Planes, each given by two rows, then its number:
[-46 -47  15 -19 -10 -13  15 -47  -7   9  68  -7 -66  -8  81  39 -44  75
 -88 -11  44   5  -5 -14]
[-17 -12  -8 -80 -17  22  -4 -23  -2  56  10  86  47  -4 -25 -10 -31  42
  18 -69 -71 -53 -12 -69]
0
[-23  56 -24  39  38  45   4 -75   9 -26 -66 -42  41 -20 -82   5  28  -8
  43  82 -23  -6 -20 -37]
[-54 -16  51 -56 -49  12  28 -30  43  84 -31 -32  26 -25   0 -55  43  67
 -56  22   4  -8 -41  46]
1
[-26  57 -32  89  47  15  12 -44  27 -66 -28 -28  22 -20 -39  51  42 -12
  36  -8 -36  16  91  -4]
[ 29 -50 -41  23  27  32   1 -76 -61 -47  16  63  14  22  -3  -8  99  18
 -60  38  16 -21 -47  12]
2
[ -60   -3    8  -44   30    4   16 -105  -30  -25    4  -47  -38  -23
    1   20  -12   88  -73   -8  -44   21  -11   50]
[ 17 -46 -18 -30  13 -33   0  33 -58 -47  52  60 -14  -5   2 -59  35 -44
 -30  -4 -87 -76 -18  56]
3
[-32 -53 -38  33  13  25  44 -64  12 -14  83 -39  10 -27  29  12  30   2
  28  75 -47 -24 -27  88]
[ 36 -77   1 -21  -6 -50 -19  35 -67  20 105  51 -32  11 -55  14   8 -31
  -4  -3  -5  30  73  12]
4
[-42  31 -68  93  49  51  31 -43  43 -34 -42 -63  34 -18  13  19  -4  47
  37  60  14  16  13   6]
[-17 -77 -29  34 -72 -27  -5  33   4  15  23 -55  78   0  58 -56  47 -22
 -50  20  54 -42  15  15]
5
[ -6  61  -5  26  35  42   6 -23  29 -33 -23 -10  82  18 -85  61   2   7
  27   3 -91 -12 -33 -56]
[   9  -43  -39   72   13   41    9   15  -64  -32   50   65   31   11
    7   11   -9  -56   -9   -3   -2 -111  -15   51]
6
[-24  49  27 -32 -43 -16 -18  10  54  70  -1 -50  -3  37  89  22  10  10
  60 -41  45   4  87   7]
[-46 -63  31 -81 -63 -35  -6  37 -35   9  62  57   5 -17  45   0 -18 -13
 -21  30 -19 -94  -4 -16]
7
[ -4 -54 -39  71   0  13  21  -7 -26 -14  73  58  23  -5 -22   8  38 -31
  35  51 -11 -76  83  48]
[ -8 -63  58  -3 -41 -23  16   5  46  38  -1  22 -63 -46 -69   7 -50 -26
 -63   2 -49  24  71 -47]
8
[-29 -16 -31  26  54  68  19  -7 -16 -95  60  10  58 -40 -51   4  31 -44
 -41  53  -5 -16  30  48]
[ 30 -64  23 -89 -42  -4  -9  31 -67   6  22  54 -52  -8   2 -15  41 -25
 -32  38  -1 -92 -42   9]
9
[-51 -25 -22  11  71  33  23 -39 -44 -88   4  22 -15 -65 -56  22  25  20
 -39  47 -17  24 -22  76]
[ -1 -43 -42  24  31  12  -8  21  -9 -29  36  17  49  19 -31 -56 -66 -70
 -19  -1 -96 -34  76 -37]
10
[-89  12  22   3  45  57  31  31 -16  26   6 -61  26 -21   0  55  41  56
 -47  40  73   6  44  43]
[ 28 -53  62 -53  32  -7 -27  97 -26  20  61  62 -50 -14 -53   3 -14 -15
 -65 -13  34   1 -21 -17]
11
[-13  73  47 -30   7  17  15  64   1 -28 -49 -18  25 -69 -10  50  79 -63
  -1  21 -34 -32 -19 -67]
[-63 -18  27 -49  20  38  13 -67 -24 -19 -22 -34  19 -81  73  23 -20  83
 -60 -12   8  33  20 -16]
12
[-71  35 -22  33   7  58  30 -62  -8  13 -25 -68 110 -15 -13  30  -5  61
 -18  35   7  14 -17  35]
[ -39  -10   13 -113   49   23   30  -34  -43  -31   22   -1  -33   -1
   35  -59   43   13  -46   81  -45    4   26   -8]
13
[-71  34  69 -52   7   1  -4 -22  -5  24 -62 -79   9 -10  38  31   6  28
 -73 -27 -20  70  -9 -49]
[-31 -10 -33  20  77  39   8 -47 -32 -95 -48  26  44 -22 -82  28  43 -17
 -27  26 -56  11   0   3]
14
[-60 -58   8 -59  19  26  15 -30 -16 -28  23 -18 126 -42  39 -13 -33  59
 -36  12  27   9 -31  21]
[ 13 -33 -47  61   1 -15   6   7 -28   7  99  57  -7  40  59  15 -23  56
 -39 -67 -12   9  74  10]
15
Each row below is the sum of one point from each of 2 of these planes. After each row, the numbers of its planes, the largest part first:
[ 21  -6  39   1 -69 -51   2   9  30  68  36 -52 -54  46 108  22 -22  32
 -19 -24 106   6   0 -46] 10 0
[ 34  58  -7  11  46  16 -27 -20 -44 -51   1  39 -32  15 -66  55 -33 -55
  60  -6 -18  15   4 -53] 1 5
[-29  -2  10   6 -34  -1  -8 -40  15  53 -32 -59 -49 -19  70  16 -42  51
 -14  -2 127  72  40  -1] 3 6
[ 27  80  39 -33  34  12  -9 -22  20  26 -26  11 -61  15 -16  38 -21   9
  59 -60 -12  64  24  -8] 5 7
[  9  -9 -23  27  38  18   3   9 -19 -56 -23  43  41  -9 -39  13  30 -63
   6  18 -32 -17  -3 -16] 14 3
[-45  -3 -36  40  55  67  45 -43  16 -61  54 -28  56 -38 -13  15  18  -8
  -1  60 -30   3   1  71] 9 4
[-38  -6 -16  -8  45  27  13 -61 -22 -52  23 -34  10 -15  -4   9   4  36
 -54  -4 -40  20  12  56] 3 9
[-45 -61   1  14 -61   5  14 -14  31  39 -15 -71  85 -32  21 -75  69  20
 -48  61  31 -28  -8  12] 5 1
[ 14   3 -28  55 -37 -30  -8  29  24  24 -21 -37 -41  20 -12 -21  62 -55
  11  16   9 -30  17  -6] 15 5
[ 27 -20 -54  33   5  -5 -10  47 -57 -35  82  47   7  38  69  17  21 -12
  49 -20  38 -53  31  71] 8 1
[  28  -52   28  -91  -21   20  -11  -20  -28   13  -23   22    8    0
   -1  -44   35   -6  -41   73   49  -34 -127    4] 2 15
[ -17  -71   48 -116  -68  -29  -19   40  -36   63   61   55  -15   18
   77  -47  -19    5  -39   21   31  -64  -60   -7] 2 7
[-10  53  64 -67  24   8   6 -18 -14   3 -35   6 -42  -5 -23  39 -22  13
  -8 -33 -42  57 -13 -25] 5 14
[-73   8  28 -25  -4  24  26 -94  10  38 -42 -57  12 -19 -15   0  15 100
 -49  12   1  36 -21  30] 3 1
[ -3  23 -28  46  40  41  10  27  21 -56  25   2  55  -8 -71  10  44 -68
   8  27 -10 -14   6  29] 9 12
[ 44  36  23 -23 -45 -44   0  74  14  45 -40  13 -23  18 -10  16  34 -55
  50 -11 -20 -47 -50 -59] 12 9
[  14   87  -31   35   62   36  -10  -31   35  -62  -49  -38   66   18
 -100   68    0  -12   66   16  -75   28   -5  -82] 6 1
[ 61 -75 -33  16 -14 -55 -43   9 -38  55  72  69 -52  92 -52 -44 -61   4
   5 -44  40  46  63  42] 12 4
[ 33  49   5  -4   9   7  -1  10   1 -10 -66  12  23 -27 -53   7  75 -11
  72   3   9  12 -36  51] 0 10
[ -3  62 -57  57  17  16  13 -90  27 -27 -60 -29  20  12  17   4 -14  22
  76  14 -48  19  -2   0] 11 5
[ 80  28 -21  94  41  -3 -17   9  27 -18 -39  10 -31  12 -62  10  -7 -18
  25 -56  22  63 -24  -5] 7 13
[  8  54  51 -24 -77 -34 -14  29  72 124  16 -82 -46  49 127   2 -12  26
  56 -54  75  25  45 -11] 14 7
[-25  18  16 -10 -29  -8   6 -37  38  76 -61 -40   5   5  -4 -34  -1  47
   1   6  -2  19 -26   0] 1 9
[-52  20  -3 -10  23  29  19 -82  -3 -18  -8 -37  15  -9 -39  50 -13  67
 -34   7 -78   2 -37   7] 3 6
[ 94 -23 -54  52 -49 -64 -18 -51  38   5  27  45 -21  73  -7 -65 -51 -31
  82 -34 -48   3 -28   3] 11 12
[ 34 -50 -30   9 -13 -33  -2  23 -13  -6  40  47 -48 -15  26 -55   2 -25
  27  21  59 -17  32  54] 6 14
[ 28  55 -38  81  67  35  -2 -48  10 -42 -61 -38  14  -3 -71  10  14 -10
  28  25 -11  50  -7 -15] 7 1
[-32  28  29 -60   8  24   1 -21  39  19 -38 -72  70  -9  25  -2  16  18
  30   5  42  26   0  13] 15 7
[ 33 -65  -3  21  20 -18 -28  54 -21  51  85  48 -57  60 -55 -23 -41   9
 -27  -8  57   7  14  48] 12 11
[ 13   5   3 -17   9  23  -8   0 -22 -13  15  32  36  18 -63  28  12  -7
   4  26 -65 -74 -48 -20] 6 9
[ 36  11 -33  37   0 -16  -3 -41  40 -27 -21  14  -4  13   1 -26 -41 -21
  49   3 -40  10 -15 -28] 11 5
[  9  94  52 -60 -10 -36   1  38  73  22 -70 -56 -15 -14 -50   6  60  -4
  40  19 -36  66 -19 -86] 6 12
[ 21  47 -56  50  89  55  16 -45  22 -54 -15  60 -45 -16 -67  29 -32  25
  89  27 -32   9   9  17] 5 14
[ -9  18 -31  46  23  15 -17 -52  -2 -12 -10  -5  16  22 -56 -17 -14  -5
  44  34   0  -1  -1   4] 1 12
[-29  72  29 -46  32  11 -21 -10  -9 -19 -79 -70  24  16  41  16  16  43
 -24 -41   1  66 -89 -28] 8 14
[-46  18  36  25  22  44  -2  38  32  53 -22 -50  19 -16 -13  61 -12  32
  -8  20 118  58  32 -34] 3 11
[-19 -48 -38  50  -8  -8  20  -2   6   4   1 -30 -23 -25  81 -39  -6  10
   4  30  91  -6  34  51] 6 5
[  0  10  18  50 -12 -11 -31  17  22  -3 -30 -10   9  -5 -19  56 -18 -19
  -5 -65   3  15 -13 -25] 13 14
[  8 -58  -7   2  -3  26  19  13 -47 -17  64  62   0 -17 -23  -4  42 -40
  -1  42  -5 -88  46  44] 8 9
[-30 -20  25 -90 -20 -13   5 -36  19  54  16   7 -32 -10  42   6 -32  77
 -36 -33   3  32   3 -57] 0 6
[  0   7   9 -56 -10  10  -2 -19  32  44  -8  41 -18  -7 -39  -2 -15  -2
   7 -24 -35 -39 -33 -51] 0 15
[ -2 -20  -8  19  -9 -17  17  -1  -4  30  66  30  13  26  85  31  -6  95
 -29 -49  46  23  24  11] 15 10
[-80 -23  17 -14  56  40  31  20 -55 -18  32 -22  17 -28  -6  24  42  38
 -84  35   0 -34  12  81] 11 3
[-21  83  -6  19   2  15  23  40  17  -6 -35 -40  34   6 -24  38  78 -51
  33  40  -8 -31   7  -2] 12 11
[ 43  49  34  18 -33   3 -28  66  57  45 -82  -9  -7  -5 -45  -2  17 -89
 104  41  58   3  -4 -60] 3 15
[  9 -16 -57  49 -67 -41  -3 -45  23 -10 -17 -34  52  20  47 -39   5 -12
  30  11 -14 -30   0   0] 11 5
[  63   33   -6   29  -20  -27   -8  117   15    2   -3   37   18   17
  -44   -7   56 -118   57   15  -19  -61  -22  -33] 12 3
[  5  26  32 -42 -41 -41 -15   8  64  64 -48 -49 -35 -11  25 -19 -12  25
  33  -7  90 103  36 -47] 6 3
[ 26  12 -42  74  40  14 -14  41  -9 -66 -32 -15  57  12 -71 -55  18 -98
  34  47 -58   7  45  33] 0 10
[   9  -24  -30   33   41   34   15    2  -69  -82   60   78   57    9
  -50   15   19  -43  -22    4 -124 -127  -39   43] 6 3
[-20 -46  23 -91  33   5   9  -6 -18 -32  22  20  -9 -14  40 -45   8  -3
 -23  23 -12   5   5  -5] 13 15
[-18 -71 -11 -26   7  -7   2  15 -48 -61  39  33  18 -34 -42 -28  18 -31
 -70  17 -21 -15   9  33] 10 5
[  0  46  48 -53 -75 -29 -27  25  59  95  -3 -49  -9  40  94  27  20  21
  63 -46  76 -10  47  -3] 7 10
[ -23   34   42 -104  -44  -21  -22   26   29   51  -50  -55   -6   14
   82    2  -19   18   -5  -44   27   16  -40  -44] 8 7
[-44 -48 -31 -11 -19  18   6 -31  20  16  27   2  46 -11  45  -8 -17  57
 -23 -10  -4 -39   9 -37] 0 5
[-35 -40   6  56 -17  25  24 -46  31  24  38  10 -22 -31 -51  33 -20  12
  -8  35   5  -4  97  -1] 8 3
[-27 -11  12   3  -9  10  13 -48 -10  27   3 -39 -36 -11  41  13 -23  46
 -19   5  74  30  18  35] 3 6
[-71 -16   9 -34  52   7  21 -21 -44 -15  21 -30 -23 -19  -9  19  25  58
 -66   4 -20 -10   4  63] 3 11
[  81    5   50  -34 -107  -79  -44   46   31  127  -27  -15  -27   70
   80  -26  -30    4   54  -50   21  -28  -12  -87] 10 9
[ 69 -31 -30  33 -28 -48 -30   7  10  14  32  53 -28  86 -24 -52 -42 -38
  44 -32 -15   2 -25  18] 12 11
[ 15  54 -21 115   5 -20 -18   3  52 -25 -39 -26   5 -11 -45  66 -12 -35
  62 -57  -5  10  59  -8] 2 13
[-71 -12  50 -80 -18   2   5 -18   9  17 -14 -62  64 -37  46  -6 -26  46
 -42  -3  32  32 -42  -7] 15 14
[  4   0 -46  51  58  33  -4  21 -19 -90 -25  11  34 -27 -81 -38   8 -81
   9  52 -56  18  35  49] 10 0
[ 37 -89 -25   6 -54 -25 -30  31 -29  -9  44  44  37   8 -20 -53  39 -59
 -22  -3  16 -56   3  19] 5 14
[-21  21  14 -33 -32  -5   9 -74  19  51  28 -67 -60 -19  37  15 -43  89
 -17 -12  26  27  -1  26] 3 14
[  77  -52  -46   69  -25   -2  -24   -1  -58  -50   51  102    8   40
   -8  -35  -54 -103   18  -33  -69 -118  -51   17] 6 11
[ 47  43 -17  73  32   7  -1   9  15 -31 -53 -41   5  10 -38 -14  38 -29
  37  27  12  53   8  39] 0 7
[  8  -3  21 -45 -76 -47 -20  49  28  76  68   2 -23  15  65  -6 -21  -1
  41 -19  30 -53  23   1] 14 7
[-45  16  19  -4 -17  11  23  23  -1  57  13 -60  -2   7  51  14   7  42
 -14  16  56   2  28  21] 11 14
[ 50  33 -38  47 -50 -10 -10 -27  39  -8 -34   3  36  17  22 -22 -10 -36
  77 -15 -19  -2  -6 -37] 11 3
[ -51  -80  -46   -6   46    7   -5  -21  -20  -29   74   32   11    4
   -4  -25 -103   -6  -81   -5  -88  -29   59  -45] 10 0
[ 32 -14  -9  33  11  -8 -15  15  -9 -27  31  44 -38   3 -29  31 -42 -48
  14  -4 -32  14  65 -45] 1 8
[-21 -16 -27  15 -11  10  21  -4 -20  13  26   6  44   2  24 -27  61  23
  14  30  14 -58  -2  66] 8 1
[-29  59 -55  80  72  52   1 -36  17 -97  -9 -28  71 -23 -66  38  -3 -40
  27  39 -15  25  30 -14] 9 1
[ 10 -59  -9   3 -62 -35 -18  62 -10  26  49  -6  27  15  88 -25  18 -24
 -37 -26  44 -28  29  18] 5 1
[ -53   14   57  -95    4  -10    3  -16    6   -3  -46  -67  -26 -101
   88   12   21   70  -40   -3   34   78   38  -40] 12 6
[-49  -5 -24  20  -1  22  26  -9   8 -15  -3  -1  22 -15  29  27 -16  27
  24  61  -7 -38   7   3] 5 7
[  -3 -121  -10   -4  -42  -26    4   -6  -33   10  127   12    3   -7
    6  -13   52  -34  -22   42  -25  -28   16   67] 4 5
[-16  23   3 -36  17  -2   3 -15 -12 -29 -36   6  -8   0   9 -18   4  19
 -48 -28 -36 -31 -24  14] 3 4
[-13  16  48 -53 -13   1  -1 -16  27  29 -70 -49  37 -25   1  -9 -24  19
  32  13   8  16 -61 -29] 15 9
[  68   -4   -1   24  -19  -65  -15  106  -35   20   75   55  -31   47
  -98    4   51 -107   47    8  -21  -16   21    0] 12 4
[-46 -18  -1 -45   0 -16   1 -59 -21  13  26 -25 -75 -16  36   0  -8  63
 -64 -10  17  19  16  57] 3 6
[ -7  -8  25  -7  -7  13  26 -21  26  38 -42 -16  11  -9 -15 -37  34  54
 -56  -8  14  41 -42  44] 1 7
[-50  -1  16  12  74  51  22  47  -7 -20  48 -17  23 -32 -33  40   4   5
 -57  25  55  32  27  28] 11 9
[  37   75    5    9  -36   -9  -23  -22   34   -9 -126    6    9   33
   15  -40  -40  -15   25  -54  -17  -16  -48  -67] 4 11
[-82  -9   5 -12  85  49  32 -47 -43 -86 -32 -14   8 -60 -47  20  11   5
 -75  26 -61  56 -10  13] 10 14
[   7  -75   -5   56  -20  -38    4   33  -54  -12   62  -33 -114   -5
  114  -21   -2  -26  -68   44  127   10   29  109] 6 0
[ -2   3  22 -25 -37 -66  -5   4  33  55 -34 -32 -46  10  44 -25 -27  45
  13 -16  47  76  16  -5] 6 9
[ -3 -59  29 -40 -27  -5  28  12  -5  17  17  30   2 -23  -3 -40   4  36
 -63  -7 -11 -15 -49  22] 1 7
[-26  26 -46 -10  39  36  20 -37 -51 -27  22 -26  57  15  33 -13  49  27
  27  40  13 -26 -10  45] 8 13
[-14  46  34  -1 -17 -62  -4 -10  66  65 -59 -69 -31  13  38 -17 -39  71
  39 -37  15 115  22 -40] 9 6
[ 30  27  26 -14 -15  -6 -12  39  29  27 -71   6  24 -16 -98 -33  -2 -71
  37 -11 -67  25  10 -31] 0 8
[-10 -21  10 -22 -51 -14  -3  -4  -4  19 -16 -14  49 -13 -29 -38  37 -20
 -32  28  12 -24 -29 -10] 5 1
[-26  45 -31 -39  45  45  -1 -29 -51 -39 -21 -46  48  -4  98   8  25  79
  13 -16  47  -5 -51  26] 8 12
[ 12  14  16 -10 -15  -1  15  61 -32  -8  -7  17 -12 -50  22   3  50 -88
  -5  15  20 -63  -4  -2] 12 6
[ 70   1 -61  69  12  -4  13   0  18  -3  21  18 -15  17 -25 -28  -5  -9
  53   5  24   4  -4  37] 14 7
[-49 -13 -10  24 -44  29  22 -37  28  36 -38 -74  96 -21 -16 -55  59  16
 -22  78  18 -29 -18   4] 1 5
[ -5  21  51 -18 -26   1  -5   1  82  60 -61 -43 -41 -10 -17  26 -66  27
 -29 -25  31  97   5 -93] 8 3
[-70   7  -1  -2  76  76  13 -31  34 -84 -16 -60 127 -64 -69 -11   9 -27
 -11  54  11  37 -11  35] 9 15
[ 25  73 -35  49  48  28 -10 -28   6  -8 -29 -57  31  55  24  14  37  15
  67 -25  41  43   4  37] 7 8
[ 86 -63  15 -19 -40 -56 -33  57  -2  28  33  78 -72  38  19 -35 -18 -45
   4 -48  26 -20 -53 -20] 13 2
[ 47 -44  -6  56   7 -27  -5  21 -39 -51  11  59 -27 -21 -73   0  -6 -31
 -26   0 -14  -7 -64 -25] 7 13
[-26 -36  12 -13   1 -16   0  -8 -26 -32   8   8  -8 -34 -19  -1  32   2
 -45  13  28   2 -30  60] 10 5
[-25 -29  -1 -31  31  48  15 -12 -29 -58  26   2  34 -54  11  10  28  -6
 -45  31   4 -26   6  27] 9 12
[ 10 -80  -3 -23  -1 -38   0  60 -62 -39  76  77 -22 -11   7  -1 -44 -19
 -58  -9 -26 -47 -27  -9] 7 1
[-57 -16 -24   4  10  15  29 -43 -55 -31  31  -9  37 -24  -9 -11  16  42
 -55   4 -68 -42 -34  73] 3 13
[-26 -44 -24  54  63  12  16  -7 -31 -90  18 -21 -30 -13 -15   3 -23 -28
 -60  46 -22   9  34  35] 10 0
[  8  -1   5  19 -24  12  -6  18  28  42   8   7   5  16  32  20 -27   1
   7 -12  56   5  10 -58] 3 0
[ 19  37  46 -34 -10 -28 -12  25  37  27 -69 -31 -83   6 -51   6 -11 -36
  -8 -16  -8  32 -34 -42] 8 15
[ -4 -31  29 -39 -61 -32 -17  35  -1  15 -18 -25  30 -10 -12 -40  37 -56
 -27  16  35 -29 -31  -4] 5 15
[ 51   9 -22   6 -30 -16 -14  21  48  12  34  23 -10  23 -22  -6  -3   6
  73  23   3  -3   8   0] 14 6
[-15  47  36  -4  -5  16  13 -10  31  36 -12 -50 -42   5  51  19 -34  31
  15  -6  13  37   2 -24] 14 5
[   9  -29   53  -67 -127  -65  -13   74   14  102   92   10  -41   18
  118  -30  -66   -3   34   -5   51  -89   11   -8] 14 7
[ 30  -8   2 -20  14 -10 -14  45 -13 -48 -14  -8  -7   5   8  14  -9 -42
  26 -11  17   4   0  -9] 1 15
[ -91   17  -25   45   37   54   56  -62   33    0    3 -103   40  -38
   55   46   42   53   10   80    3  -20   -6   95] 4 11
[-50 -51  39 -55 -18 -14  25   7  -1  17  21  23 -25 -25  24 -25  39  62
 -83  -4   3  18 -43  94] 1 10
[-57  -2  32 -41  10  29   9 -51  28   3 -42 -63  77 -41   1  16 -39  45
  -3  32  51  38 -35 -19] 15 3
[  -6   51   -7   34   -9   22   -7   33   43   -9 -111  -58   58    9
   38  -36   -9   28  -17  -19   64   -2    5  -58] 4 5
[-69 -45  20 -94  17  21  21 -29 -66 -23  28  14  20 -24  11 -45  25   6
 -62  85 -42 -38 -18 -12] 13 7
[  5  -8 -27 -10  10   0   1   1   5   7  30  10 -26  61 -17 -50  10 -12
  11  51 -21  -5  -1  27] 12 13
[  8 -65 -38  49 -53 -21   0  35 -16  20  85  28  37  36  65 -29   7  19
 -46 -52   3 -21  57  18] 15 5
[ 44 -42  44 -33 -20 -65 -12  76  16  12  25  31 -69   3  25  24 -82 -26
 -60 -83   4  56  25 -37] 1 8
[  8 -53  32 -49  17  16  -1  45 -42  25  52  43 -31   0 -24  -4  18   4
 -70  12  48 -14 -44   5] 11 2
[-41 -43 -19   4  48  52  47 -53 -64 -64   7  -5  51 -41 -59 -15  -6  36
 -79  80 -55  -1 -82  13] 7 13
[-10   0  37 -54   5 -39 -37 -17 -51  12 -15  10 -34   4 -56  19 -31  49
 -72 -52  12  47  55 -25] 4 3
[ -1  55 -19  15  58  45   7 -26 -17 -30   0  35 -10   7 -23  38  -2  10
  63  12 -22  -1  -9  18] 5 8
[ 20  36  31  43 -31 -37   2   9  18   3 -23 -72 -54  21  63  30  54   3
   5  46 106  45 -19  43] 0 10
[ 82   2  17   3  17 -47 -16  67   0 -38 -14  16 -89  17  -7 -34  40 -92
  40  23   5  11  16   8] 13 0
[-35  63  31 -44  14   5  -1 -79  67  17 -54 -86  10  -9 -44  60 -16 102
  -2  -1 -26 107 -11 -65] 6 3
[-11  25 -33  85  36  15  22   4  27 -45 -28 -82  -6  -3  15  10  14 -12
  20  71  48  43  21  43] 0 5
[ 33  41 -31  56  52   7   9 -14 -13   3  44  73 -68  26   3  52 -36  47
  12 -50 -41  30  47  -7] 15 5
[-68  49  37 -39  40  54  28  32 -26  -7 -35 -37  35 -63  16  61  58  28
 -51  33  12   7  16 -22] 12 11
[-73 -14 -32  -4  -2  42  37 -41 -21   3  -5 -84  93  -7  35 -27  29  43
 -38  92  13 -11   5  22] 13 5
[ 14  47 -28  84  14 -30   0  16  65  29 -16 -30  11  62 -21  -6 -31  -9
  62 -35   1  62  13 -16] 9 12
[ 30  31   9 -32   6 -29 -13  30  36 -19 -11  -6  40  -3 -45 -16  36 -12
  17   4 -78   6 -10 -45] 6 3
[ -1 -20  41 -53 -42 -23  12  13   0  49   3  14 -21  -8  44  -3  20  58
 -34 -29  49  13 -33  57] 1 10
[  2  41  34 -29 -22 -32  -2  52  27  14 -34 -15 -30 -25  -3   6  44 -36
   8  13   2   5  -7 -38] 12 6
[-24 -84   7 -50 -47 -44 -19 -10 -40   2  44 -28  26  -1  29 -49  30  -1
 -99 -21  -8 -34  -2  43] 5 3
[ -4  75 -44  66  13  28   8 -72  47   1 -72 -90  13  27  20  12  19  14
  58 -14  22  54  44  21] 7 11
[ 99 -17   2  14  33 -26 -22  11   5 -23   1  52 -43   7 -74 -42 -12 -38
  -8 -33 -12  36 -50 -25] 11 7
[ 26 -12   7 -29 -17  10  12 -48 -40   8 -20  35 -28   4  18  28  88  65
 -26  17  84  -1 -89  42] 10 2
[ 30   2  30 -60  32  14 -11 -16 -53   2  13  82 -50  11 -15  17 -12  21
  -5   3 -12  17 -69  -9] 5 2
[ 23  -4 -13  53  -2 -17  -4  39   2 -10   8 -49   4  33  26 -37 -28 -60
  -6  24  -2   0  55 -15] 10 0
[ 28   3  29   9 -37   1 -11  63  46  41   3  16   2  25  42  18 -26 -14
  21 -29  81  45  37 -33] 3 1
[ 11  28  43 -59 -27 -82 -21  -9  54  87 -62 -61 -66   5  50 -25 -12  62
  17 -27  30 109  12 -48] 6 9
[ 35 -13  20 -28 -14 -29 -17 -36  12  -4  -3  23 -35   1 -23   0 -51   4
 -11 -34 -12  30 -23 -35] 11 3
[-26 -15 -36  44  -3  -1  16 -12  39   7 -27 -70 -12 -27  63 -27  15  50
  -3  55  72  37  40  15] 5 6
[-42  69  21  16  35  32  -3 -58  -7 -18 -60 -66  23   0 -25  40  -1 -12
   8  39 -25  40 -11 -78] 1 14
[ 19  57  25  24 -32  -7 -19  37  72  64 -33 -46  19  42  49  25  19 -17
  96 -31  72  33  80 -19] 7 3
[-32 -44 -15  50 -42  11  23  -2  51   3   1 -36  19 -21  15 -20   1  -4
 -36  34   9 -12  39 -15] 5 8
[-55   2 -47  42   1  33  26 -57  15  23   6 -55  13  29  29  -2   1  69
   4  13  35  14  48  65] 11 12
[   0   -8   69  -22   12   -4   22  -22   40   16  -16   39 -107  -51
 -106   32  -80  -15  -22  -10  -87   46   48  -58] 8 5
[ -11  -21   80 -127 -105  -66  -37   61   -1   84   58   15   -4   32
   94  -10   11  -33    4  -53   26  -53   55    5] 7 5
[ 13 -34  -7 -15  17 -18  10 -11  -4  -4  73   8  16  10 -60  46  18 -12
  27  28 -54  33  25  -2] 4 6
[-14  17  91 -83 -47 -35 -20  34  -3  74  -9 -25 -24  16  48   2 -17   5
 -45 -55   4  40 -20 -37] 14 5
[-26   7 -26 -14  54  25  -1 -22 -17 -57 -13   2  15 -10 -14 -25 -16  -3
 -11   9 -33  22 -39  23] 10 8
[  25    7   78 -126  -38  -84  -24   18  -14   50    0   24 -127  -13
   13  -41  -26   10  -12  -40   28   71   21   -4] 6 5
[-73 -29 -19  53  23  27  22  37  14   6  10 -54  61 -19  12  21  35  29
 -43  44  79  -3  21  12] 5 11
[-19   9  14 -39 -11 -12  13 -56  -9  20  -1 -52 -16  17  22  -2 -10  63
 -45 -32 -30  -6  -5  12] 3 10
[ 36 -44 -21  30  11 -17   6  11 -33  -1  -1   2 -70 -19  31 -46   0  -9
 -39  -2  79  28  13  55] 6 7
[ -4 -14 -18  68  25   5  -3 -12   0 -43 -12  21 -13 -47 -55  48   2  -2
  -4 -20  17  18 -45  62] 10 13
[  7 -48  -6  -6   0  16  -3  10 -21  -1  11  28  30 -29  71 -35 -26  22
  -8  -7  27   0  34   2] 12 3
